128 stands for zero in the data rows.
Each row below has a hidden score, from 0 to 20, with 10 about the middle. What is it? The score is a weighted sum of the row's numbers plus the product of two more (or one squared), each taken from its middle value.
[114 155  98  90 132 178 126 142 176 160  90 132 147 145 122 131] 6
[119 139 183 133 118  64  96 133 118 110 155 129 116 138 130  75] 18
[146 110 141 121 150 145 146 179 182 142 125 145 136 149 124 140] 14
[174  84 134 198  55 150 124 180 133 123  96 143 203  77 155 192] 11
[100 177 101  82 165 127 100 113 150 148  83 129 149 144 110 151] 4
[123 128 158 166 113 106  99  98 107  95 113 128 179 111 108 125] 14
[124 111  93 149  65 149 170 170 179 157  54 105 159 167 154 142] 12
[120 193 150  90 205 115 116  66  79 104 190 130  64 157  91  47] 11
[ 71 135 132 108 127 145 135 154 122 171  90 120 143 153 127 151] 3
[123 148 139 132 129 180 107  97 111 175 128 119 115 132 116 122] 8
[118  81 115  91 129 104 151 180 167 112 110 166 110  93 117 175] 15
[111 127 170 116 132  86  82  71 113  71 153 140 155  86 116 130] 11
[141 144 123 143 123 172 137 118  65 160 170  97  65 151 134  91] 7
[115 122  89 115 136 128 147 176 173 146  50 125 159 153  99 138] 11
[156 114 143 150  91 144  90 108 123 129 130 141 163 106 177 136] 8
[136 112  61 141 129 109 188 175 142 138  92 122  96 184 120 124] 11
[129 145 156 102 148 140 123 154 214 149 117 157 159 133 128 151] 12
[124 100  78 132 123 118 150 160 148 144  87 116 114 109 116 137] 10
[200 131 105 163  84 162 124 186 182 116 133 141 107 111 163 191] 11
[117 128  89 131 119 144 141 108 134 151  77 132 144 116  93 152] 7
[148  98 140 131 155 152 151 139 107 174 178 110  91 140 156 120] 8
[158 143 119 132 172 156 133 117 113 104 136 143 107 114  77 159] 8
[139  75 123 150 120 110 142 162  73 127 176 141 118 116 183 102] 5
[129 211  98 125 119 176 128  94  82  84 136 127 100 154  93 112] 4
[168  94 139 191  73 126 129 172 166 119 102 109 174 114 175 143] 13
[134 102 131  94 162 139 164 140 131 123 168 140 117 151 110 140] 13
[171 128  99 179 140 173 159 111  91 158 157  81  82 113 132 111] 7
[111 165 185 106 152  94  92  82 101 112 184 121 124 158 130  55] 14
[102 140 177 113 131 100  75  81 136 102 133 142 191 106 137  96] 13
[121 140 162 107 128  89 105  96 123  81 179 141 146 141 170  89] 9
[133 110 140 122 135  96 163 118 121 115 133 159  66 129 108 114] 12
[184 120 127 180 106 196 133  96 122 150 112 114 138 130 102 156] 8
[ 82 176 148  61 163 161 123 123 111  87 147 145 125 115  77 144] 8
[133 157  92  84 158 158 139 116 139 104 143 133 126 124 104 150] 5
[110 127 157  96 130 135 137 164 174 114 129 169 128 109  93 151] 14
[150 138  82 157  89 183 109 114 111 135 105 117 137  98 131 164] 5
[124 125 143  98 158  80  91  81  80  79 194 146  97 106 140  75] 9
[ 91  93  91  92 163 114 161 106  93 127 116 127 107 116  96 133] 8
[173 134  98 165  94 136 125 147 128  90 119 117 163 173 140 166] 10
[159 138 114 139 123 183 163 152 130 149 136 102 120 178 124 164] 11
[121 104 135 101 161 115 162 118 130 124 126 169 122 101 100 151] 9
[ 87 113 141  95 125  94 159 157 170 157 129 138 117 146 152  93] 13
[ 91 152 102 164 102 106 104  91 109 135  69 104 104  70  57 104] 9
[150 118 138 135  98 131 155 161 149 140 163 157  91 124 147 123] 14
[111 119 105  96 120 169 134 136 104 120 150 137 108  80 101 169] 8
[137 150 120 127 103 167 128 164 117 144 120 123  92 125 132 138] 9
[146 114 143 135  92 158 110 166 151 135 116 157 122  92  96 151] 14
[141 167 102  93 150 194 128 116 132 106 108 143 141 116  87 176] 4
[125 108 191 105 132  78  82 101 147  98 165 170 178 120 164 109] 13
[184 134  87 115 122 148 133 124 131 105 158 123  46 136 118 146] 11
[120 148 153 125 121 141  97 117 140 121 126 140 107  92  76 130] 13
[146 113  96 117 107 171 136 132 115 101 130 133 126 114 114 173] 9
[141 165 121  91 162 139 105  85 131  88 142 165 102 114  77 167] 7
[142  97 192 151 133  83 120 101  96  75 182 115 121 106 135 126] 15
[149 113 109 153 121  94 156 126 192 183  90 117 134 168 121 105] 14
[150  85 122 188  77 125 123 174  95 130 131 120 157 104 193 146] 9
[147 139 128 192  77 146 102 113  76 125 125  90 138 125 166 113] 10
[146  72 153 137 133  84 108 133  98 105 180 117 139 109 187 114] 11
[150 127 100  90 154  94 168 142 154 135 133 153  68 230 147  91] 12
[105  99 107 130 139 148 163 157 122 197 118 100 132 158 165 117] 2
[134 111 175 151 123  65 110 171 136  75 132 146 151 115 139 127] 18
[125 157  92 114 127 112 135 109 159 129  87 149 103 171  90 115] 9
[154  94 150 167  87 124  97 126 151 139 127 138 205  91 188 138] 10
[123 166 151 142 156  99  93 120 107  86 144 110 153 164 141  98] 16
[140 136 193 150 140  87  97  84 140 110 169 105 165 150 160  82] 16
[ 85 103 108 107 131 145 156 145 130 190 108  92 135 171 144 126] 4
[127 135 106 130  77 185 136 140 159 148  49 135 178 147 111 190] 9
[162 126 102 166 117 174 133 103  99 130 131 101 101 130 123 168] 8
[136 141  92 154 129 103 162 158 127 137 108 107  80 161 128 106] 10
[190 121 146 201  87 162 145 143 153 154 121 105 179 175 195 137] 11
[125 132 107 103 160 180 132 135 123 144 137 116 122 119 123 158] 5
[150 125 184 160 110 105 114  82 112 107 152 115 136 138 134 120] 13
[109 141  80 136 122 106 160 143 131 140 108 111  95 110 138 106] 6
[129 172 102 129 125 179 137 164 120 136 119 124 130 137 101 162] 8
[144  78 171 154 121 114 104 142 107 138 163 129 133  99 167 139] 12
[132 141 119 113 147 127 155  86  98 137 119 122  87 188  85 111] 10
[123 126 158 121 137  96 124 127  97 134 186 113 115 167 178  84] 6
[167 105 189 147 132 131 106 115 161 124 103 129 207 154 128 160] 16
[146  81 114 158 101 134 187 137 122 154  96 134  89 133 113 129] 13
[144 144 105 148 152 132 141  91 101 130 176  99  97 104 119  71] 7
[149 156 113  89 127 132  94 164 208  92 134 164 134 137 157 167] 10
[135 130 185  76 163  91 100  64  98  51 178 162 105 113  75 128] 11
[ 96 152 154 109 135  96 105  80  78  78 172 124 120 139 149  67] 8
[ 90 151 133 117 128 148 168 153 127 137  96 113 133 190  93 149] 12
[ 40 124 131  20 157 118 133 149 155 136  85 152 143 145 107 123] 6
[122 101 141 130  92 101 111 118 182 142  93 149 155 103 137 118] 13
[125 118 152 161 109 106  97 117 101  90 156 127 154  66 151 120] 11
[187 109 119 196  87 133 102 168 144 145 138  97 173 118 207 145] 11
[149 165  86 126 135 151  98 103 123 154 136 137 121 123 130  99] 5
[161  84 164 108 153  82 128 166 123  80 194 175 135 163 197 118] 9
[138 114 123 119 123 165 154 166 141 157 152 148 139 134 146 138] 8
[130 154 120 143 122  83 123 139 160 129 100 162 113 136 100 109] 12
[162 123 133 119 134 152 148 111 134 112 190 129  97 163 158 109] 12
[156  93 128 170  75 168 122 171 166 170 115 119 127  55 124 164] 14
[137 145 171  98 153  31 109 127 138  27 198 149  97 180 147  83] 15
[109 101 129 127 131 130 171 166 156 177  68 116 137 211 102 107] 15
[114 128 115  94 163  84 170 122 137 110 135 132  80 163 110  87] 11
[104 133  71 122 160 102 160 157 146 138  75 106 125 162 112 106] 9
[123 147  77 157 110 111 153 120 132 169  86  85 100 146 130  88] 8
[110 125 112 143 136  95 132 106 142 158  85 113 114 130  91  94] 12
[ 81  79 157 112 129  97 128 137 146 168 105 122 120 111 112 106] 16
[127 101 151 127 147 101 126 130 104  90 159 123 144 138 169 133] 9
[143 123  96 176 101 141 123 160  97 122 155 120 127  68 166 119] 7
[122 153 123 154 105 104 118 133 134 134  91 130 107  94 106 109] 10
[151 140 139  73 165 176 126 105 146 111 141 131 120 169 107 169] 11
[121 147 173 124 130  92  50  67 127 108 155 126 162 108 150  94] 13
[ 88 146  64 155  84 159 119  77 109 167  58  88 148  41  78 153] 2
[149 135 103 141  78 172  97 129 135 149 139 121 145  68 161 142] 6
[111 120 106 141 121 132 154 142 166 183  92  95 179 186 171 118] 7
[116 171  50 123 131 110 141 149 132 125  85 121  95 163 109 108] 6
[149 146 164 208 106 116 115 139  73 152 161  94 117 135 163  83] 17
[136 142 130 112 130 203 118 149 149 148  99 141 160 119  98 182] 9
[141 130 118  83 184 164 146  75  72 102 165 134  67 115  85 112] 5
[142 144 151 148 142 114 121  92 109  89 146  77 134 176 127 125] 13
[120 118  93 158  91 116 166 148 127 146  90 125 112  94 121 114] 7
[107 113 144 105 120 164 120 110 115 158 151 157 115  78 143 150] 7
[141 103 155 177  95  89  97  78 108 103 149 126 148  74 147 149] 11
[159 131 140 162 127 115  92 114  98  95 128 149 137  72 106 158] 12
[113 128 115 104 128 185 107 101 118 169 140 118 121 100 130 120] 5
[151 103  87  98 105 176 144 139 123  90 142 165 124 108 129 181] 9
[113 139 142  98 130 150 135 136 134 129 139 150 134 110 103 179] 10
[173 116 120 190  76 147 141 148 108 117 142 121 148 151 188 119] 9
[137 118 169 144 114  80 133 155 146  75 136 137 144 156 147 118] 15
[127 148 106 107 129 166 108  93 144 128 121 123 151 107 127 149] 5
[124 135 161 157  94  71 109 120 144  96 137 115 144 109 157 100] 13
[ 90 212 131  92 146 120  83 107 169 123 118 141 134 142  88  98] 11
[135 108 183 164 121 109 100 138 130 159 135 124 185 112 154 109] 17
[117 117 176 124 139 107 119 118  99 116 153 110 144 124 124 118] 15
[166 141  66 132 103 135 161 137 113 102 154 150  56 133 124 121] 7
[126 162 129 101 137 189 145 126 132 152 135 127 130 140 123 147] 6
[127 102 162 147 127 120  99 136 118 119 129 109 184  94 159 125] 15
[118 121 122  94 146 141 137 170 129 138 147 133 135 126 126 154] 7
[100  95 132 122 145 114 146 145 137 179  92 105 121 155 128 106] 11
